The rows below fall into families. The same turns and mirrors carry the whole set onto itself and the rows of a family onto each other. For each named row, which other rows are in its family? Write them in the order they are listed.
These 32 rows form 4 families of 8 rows each.
K651: 11; -27; 0; 4; 1; 21; -19; 9; -14; -2; 18
K831: -34; 9; 12; -14; -9; -16; -8; 3; -7; -12; -33
K780: 6; 3; -8; 18; -9; 0; 36; -13; -23; -17; -14
K898: 18; -27; 2; 0; 10; 6; -7; 24; -20; 4; 10
K896: -30; -9; 4; -23; -5; -14; -9; 6; -10; -11; -30
K218: 10; 14; 23; 24; -9; 19; 11; 21; 11; -11; 6
K122: 15; 17; -26; 15; 10; -27; 18; 12; 3; 9; 2
K674: 2; 3; -9; 34; -4; -2; 25; -27; -9; -8; -17
K743: -7; 1; -7; -28; -25; 13; -14; 2; -9; -3; 14
K640: 3; -1; -12; 25; 7; -7; 40; -11; -15; -10; -16
K730: 3; 15; -21; 14; 14; -31; 18; 13; 12; 6; -12
K860: -19; 4; 13; 13; 29; -26; -4; 3; 6; 22; -14
K592: -6; 17; 23; 15; 4; 15; -8; 34; 7; -12; 15
K25: 4; -25; 8; 1; 15; 19; -9; 22; -15; -1; 19
K975: -13; -4; 6; -8; 15; -23; -13; -4; 9; 33; -10
K978: -23; 21; 0; 21; 5; 19; 24; -18; -8; -14; 13
K968: 10; 14; -19; -1; -8; -33; 12; 8; 13; 12; -18
K442: -15; 22; 4; 34; -2; 20; 9; -17; 4; -13; 13
K631: -29; 19; 17; 17; 3; 21; 12; -20; -11; -9; 11
K657: -26; -10; 9; -10; -7; -15; -26; 2; -3; -3; -32
K4: -11; -9; -21; -29; -7; 3; -14; 11; -16; -8; 11
K701: -30; 2; 2; -1; 27; -27; -5; -2; 7; 17; -17
K683: 10; 12; -24; 21; 0; -31; 11; 1; 11; 3; -17
K553: 4; 4; 18; 28; -4; 23; -8; 20; 7; -16; 11
K396: 17; -21; 12; 6; 0; 25; 0; 3; -13; 8; 17
K903: -15; 29; 6; 23; -2; 11; 19; -24; 9; 4; 11
K468: -16; 1; -7; 8; 18; -32; -18; -4; 13; 22; -16
K833: 4; -1; 1; 20; -5; -9; 34; -24; -10; 4; -25
K216: -11; -8; -15; -22; -19; 4; -28; 2; -12; -10; 2
K175: -19; -11; 24; -19; -14; -5; -16; 9; -3; -3; -28
K648: -10; 11; 20; 18; 4; 24; 5; 26; 4; -23; 11
K532: -12; -5; -22; -28; -11; -1; -9; -6; -25; -1; 6

Which other rows belong to the same family as K683? K651, K674, K442, K657, K553, K468, K216
Which other rows belong to the same family as K122? K831, K780, K898, K860, K592, K631, K532

